Each row is where one point has got to under a steady rotation. How many steps took it there?
The counts run from 0 to 670.
[ 24  -1 -12  -9  -5  22  11   5  28 -15 -14 -27 -17  -4  -3  34  12 -24
 -11  -2  39   5  -2  10  -4 -14  23 -16  40  36  -3 -19 -32  -2 -50 -20
  -5   7  19  16   2  24  14 -33 -30  -1  -9   3  -2 -15 -18 -19 -11 -36
   9  12  -3   3  22   3  -9  11  19  16  21 -15  -5 -12  12  25]	657
[ 35  13   2  46  22 -12   3  36  -6 -11 -21 -38 -11 -18  -6   8 -12   0
  12  -4  -3 -25  20  -4   9  37 -40  -9   7  -9  -2  30  -6  46  -1  30
   8  19  10   8  -6  13  -5 -13  -3 -10  27  -3   7 -14 -29 -28   7   3
   2  25   0 -40   7  12 -12  20  22   8  12 -19  -8  16  -7   6]	44
[ 15 -24 -43 -22   6  39  13 -35  35  -6   5  -4   8  -1   0 -20   4   6
  -4  25 -20   6  32   8 -13 -17  -9 -31  13  25  10 -25   7 -37  -3 -25
  16 -11   7 -14 -15   4 -10  18 -19  -5 -13  -4 -11   8   5  18  22 -20
 -11  16  11  -8  27   1 -23   6  16  24  -5 -35  13 -14  11   6]	662
[ 19  -5 -41   6  15  34  -2  15  24 -38   3 -31 -12 -15 -10   0  32 -13
  -8  21  -6  -6  14  -7 -10  13 -24 -20   0  24   9  -5 -10 -19  -6   5
  26  -6   8  -5 -15  -4  21   2 -37  -8  13  23  20  -4 -18   7  -3  -2
  15   4   1 -13  25  33 -31   9   5  35  -8 -26  -1 -12   0  40]	580
[  3  15 -17   7  -3   5 -13 -14   9 -14  17   8  25  -1 -19   1 -27  12
   3  -6  10 -12  12 -39  -5 -12   7  -9  -3 -31  14  -8  25  -3 -11  -2
  18  19  12 -40  16  -4 -25   2  -3 -23  -6 -37 -29  21 -21  38   3 -40
 -10  22 -31 -29 -28   5  -5  -9   1  -4  -6 -24 -14  29   4   9]	4
[ 35   9 -21  31 -23  23 -17   0  38 -20   1 -22 -11 -26   3  24 -22 -15
  -7 -14 -16 -10  23  -7 -12   9   1 -14  45  22   0 -16  -7  -5 -17  -7
   1  19   6  -7  -9  -2  -3  -6 -21 -10 -11 -14   2   6 -16 -27   2 -42
   1  33  -1 -32  21  -4 -15   2  39 -14  -7 -23  -6   6  23   9]	355
[ 24  26 -13  26 -19  25 -17 -12  21   4  11 -22   3 -22 -11  -9 -25   1
 -23   1  -2 -25  29  -1   9  14  -9   9  37  -3  11   0  10  20 -25  22
  11  21  18 -15  -5   3 -29 -20 -14 -10   1   8  -8  15 -29 -13  20 -39
  -3  40  -2 -42 -12  15   1  -4  32   4   8 -42  -1  -3  25  12]	458
[-18   1  -7 -11  17 -25  14 -16 -13  -2 -15   1 -10   7 -20  22 -25 -23
   5  -3   0  31 -26 -25   0  -7  -8 -12 -22  -8   6  10  -3 -17 -10 -16
  26  -8  17   9  19  13  17   3   1 -13 -13 -12  11 -14  -9  31 -13 -13
 -11  12 -22  17   0 -35  10  43   2  12  22  -9 -34  37 -51 -10]	646
[ 12  14 -18  24  21   4   7  18   8 -24 -10 -12   3   7 -23 -14  -5  20
  11 -12   1 -15  41 -15 -10  -6  -2   2  12  -6   9   9  16  10  11  15
  18   7   0 -28   8 -20 -23  20 -14 -23  24 -27 -17  12  -8   1   5 -33
 -19  21  -1 -25 -24   7 -40 -32   5  -7 -19 -35  -9  13  14  20]	405
[  6 -20 -12 -24 -15  40   8 -38  24  25  18  -6  11  10 -17   5 -17 -16
 -31  18  24   4  12  12   5 -21  13  -7  29  10   0 -18 -16 -39 -36 -14
 -10 -19  22  11   0  16  -5 -41 -22   8 -29  14   4 -12 -26  -2   8 -27
  11   0  -8  11  -2  -9  15  27   6   7  34  -8  17   1 -12   8]	183
[  6   8 -15 -12   1  14  -7 -22   9   2   5   0  34   5 -25  -3 -24   2
  -9   6  30   3  -9 -44   2 -11   5  -5  -6 -34  14 -13   7 -19 -32 -10
  15  -5  21 -10   7  -8 -14 -13  17 -15 -10 -16 -17  24 -21  44  -8 -28
   1   7 -41  -2 -32   7   1   7 -18   0  21  -9  -7   5 -12  20]	512
[ 17  13 -14  -9 -19   4 -12  -1  12  -6   0 -21 -23  -6 -16  13 -13 -30
 -15   8  31  12  29  -9   8   3 -18   4  23   5  10 -22   8  14 -39   2
  28  27  26   4  -4  -3   8  -4 -32   6   6  30  -6 -16 -31 -15   5 -45
  11  31 -15 -18   1   2  11  -1  16  10  32 -25 -12  -3  27   4]	583
[ 33  18   9  20  20  -1   0  28   7 -20  -6 -25   2 -11  -3  34 -10 -14
 -13  -9  22 -16  -1  -5  -6  31 -13   2  18  10 -20  20 -30  21 -32   0
  -9   2  11  17  -8   9  15 -55  -1  11  -4 -12  20  10 -15 -14 -16 -11
  30   3 -21 -21   1  11  15   8  21  -2   5   2  -3   4 -12  14]	450
[  4   7 -11  -5   8   9   3 -16  23 -28  -3  17  20   5 -13  14 -20  -5
   5  -8  34  -1   3 -16 -10 -19  17 -10  14   0   8 -19  13 -12 -15 -18
   3   2   6 -24  18 -21 -17 -13  -8 -26 -12 -54 -27  20  -9  14   2 -59
 -18  13 -23 -10  -8 -22   0  -5   2  -3  -1 -14  -6  13   5  12]	357
[ 35  -1 -20   0 -10  28   0 -13  41 -20   3  -6   5 -20   0  40 -13 -15
   3  -3   1  -2  11 -10 -17  -6  14 -32  44  23  12 -28 -21 -33 -21 -23
  19   0  -2 -12 -10  -4   7 -13 -28 -21  -7 -11 -12  18  -6   1  -6 -43
   7  16  -9 -28  22 -16  -2   0  30   3 -20 -17  -6 -12  20  18]	304
[  0 -18 -29 -22  15  17  36 -23  16  26  20  -2  12  26  -4 -16  14  13
  -9  35 -11  14  -7   0  -4  -5  -3 -24 -11  -2   4   4 -24 -45   7 -20
 -15 -38   3  12 -14  22  17  -7  -6   9  -8   2  15 -23  -7  13   5  -5
 -10 -20  -4  35  14   1  -9  21 -13  24   0 -16  10  14 -30 -24]	619
[ 21  -1 -38   3  15  22  12  20  17 -24  -5 -47 -24   6  -8 -21  39 -18
  -9  26   9 -11  24  20  12   3 -26  -1  17  17 -18  10 -32   8  -8  17
   1   0   8  25 -10   9   8   1 -33  12  15  49  22 -27 -12 -18  11 -17
   5   6  11 -12  21  18 -15   0   3  12  -1 -40  14 -28   5  20]	579
[ 20  26 -26   6  26  15   6  11   8 -41   5 -27  13  -5 -20  16   8   1
   1  -1  24  12  -3 -35  -3  -7  -5 -16 -20  12  -8 -13 -19  -5 -46  -1
  34  -9  20  -9 -13 -26  22  -8 -17 -11   9   3  -3  22 -12  36 -25 -27
  22   5 -30 -14  -5  26 -16  -4  -5   8  11  -4 -29   0  -3  32]	98
[ -4  -2  -8 -19  -6   7   8 -50   7  10   9  20  -3  -4 -22  -8 -32 -12
  -2 -11  16  27   7 -28  -4 -17   6 -28  10  -7  34 -15  14 -16  -8 -33
  22   7  16 -20  33  -2 -20  11  -5 -25 -19 -27 -29  -1  -2  19   7 -54
 -30  15 -16   2  -3 -35   7  12   4  -2   0 -26 -15  23   5  -2]	284
[ 26  10 -16  25  12   7 -16  21  21 -18 -11 -26 -11  -1 -10 -21   2  10
 -13   8   3 -22  48   1  13   2 -30  20   5 -24   0  14   7  24  -3  23
  16   9  13   2  -3   8 -18  11 -35  -6  18  25  -2   0 -29 -21  21 -14
  -9  20 -20 -37   5  28 -18  -9   6  14  12 -46   1   3  18  20]	74
[  8 -21 -14 -12  41   7  24  -5   2   5   8 -14 -12  12   4  26  20  -5
  -8  28  12  -8 -32  15  -3   6   2 -25   1  15 -13  11 -36 -23 -13 -12
 -16 -25  18  25 -12  30  17 -27 -16  19 -19  13  26 -30 -19  -5   3  13
  26 -23 -12  36  11  -3  13  25   4  30  17   5  12   6 -41  -6]	597
[  4  -4 -25   7  -1  26  -3  -7  16   4  37  -6  48  -8  -4 -18 -13  28
 -13  16 -43 -17   0 -39  -5  -1 -32 -19 -24 -22  18  21  14 -27   0  -3
  22 -14  21 -28  -9  -5   0   7  17 -12  -8  -5  24   4 -19  38  12  -1
   1  -6 -24  -7 -24   4 -15  27 -11  24  -1 -32   1  17 -43  -7]	85
[ -4  15 -28  -4 -27   5 -15 -18  18  19   3 -20 -13  -7 -12 -19 -27 -10
 -29  17   3   4  28  -1  17   0 -21   1  11 -15  18  -8  15   8 -20  25
  32  18  32 -19   6  -1 -20   6 -13   2  -3  32  -3 -14 -25 -16  20 -46
   0  19  -9 -21 -10   3  12  17  13  26  26 -45 -14  18  10   4]	561
[ 25 -10  -9   8 -19  22 -14 -15  20  31  31 -12  38 -17  -3   5 -28   9
 -15   5 -37 -18   6 -14  -2  26 -19  -8  19 -18  19  -2  -8 -16 -17  -5
  19   2  30 -15 -18  12  -3 -15  11 -13 -14  17  20   7 -32   1  11  -4
  14  -2 -18 -24 -15   3  19  28  23  23  -4 -22   7  15 -24 -13]	489
[ 14  15 -19  12  32 -15   6  29   3 -21 -18 -36 -21   4 -18 -11  13   2
 -10  -3   5   5  29   5  17   3 -32  -7 -16   3  -4  16   7  33  -8  20
  27  18  22  -1   1   7   2  15 -37 -13  30  21   8 -25 -35 -14   2 -11
   2  13   2 -15  -7  12 -11  15  -2  16  11 -37 -37   5  -6  10]	147
[ 12  11 -14   1  37  13  -5  28  16 -21  -3 -34  10  -4  -8  38   1 -16
 -10  10   9  -7 -22 -30   9  15   0 -26   0  11 -10  -8 -18  -2 -34 -14
  25 -17  17   1  -8   6  38 -24  -5  13   4  21  25   7 -10  21 -28   0
  29 -18 -25  -5   1   5   1  21  -3  23   9   9 -28   7 -36  26]	119
[ -1  -8   0   7  24   2  16 -17 -23   9  12 -14  19  26  -1 -22 -21  17
 -19  24   1 -27   2  18   6  10 -12   3 -14 -53 -10  53   7   1  12  13
 -16   6  15  18   8  31 -17 -31   4   9  -4  -9  11 -27 -25 -16  17 -10
 -15  -2 -12   4 -36  -1   6  12   7   5  23 -21  27  46 -28 -11]	61
[  1 -31 -35 -25  -5  36   8 -40  23  19  26   1   1   9   3 -20   3   2
 -24  43 -19  -9  19  20  -7 -13   7 -16  30  -2  10 -11 -12 -46   3 -18
  -2 -14  15  11 -15  21  -5 -17  -8  17 -27  10  -2  -7  -5  -3  15 -28
  -3  -5  13  19  23 -16 -11  12   5  24   4 -34  37  -2 -26   5]	640
[  8  26 -13  17   9 -22   5  18  -1 -29 -27 -35 -44  -6   0  -3   9 -11
  -3   4  -1   1  19   1   9  -3 -34  -7  12  -1   9  10  -3  18  -3  12
  26  20  10   3   3   8  -6  18 -39   1   8  28   7 -25 -20 -21  13 -17
  -3  38   2 -26  18   1 -10  13   8  20   6 -31 -23  -1   9  19]	199
[ 18   1 -14  24  19   8   8  20   6 -22   4 -48 -10 -16  -2 -10  21   4
 -10  21 -24 -15   2  13   0  28 -33 -15  -1  19 -20  21 -19  10   4  11
  24  -1   5  13 -16  21  14  -6 -29  10  13  30  43 -27 -21 -22  10  27
  24   1   4  -3  10  21  -1  22  23  27  10 -18  -3  -1 -28   4]	549
[ 13  -9 -21  -9  -9  28 -11 -14  38   7  -4 -27  -4  -5 -15  18   5 -15
 -35  13  22  14   8   8   2  -8   3  -9  18  17  12 -29  -9 -26 -52  -7
  18  -6   9  -9  -5  -2  13 -22 -20   4 -14  23   5   4 -14  -4   0 -36
  11  13 -17 -11   2  17  18   9  19  22  18 -14 -12  -6  -3  33]	584
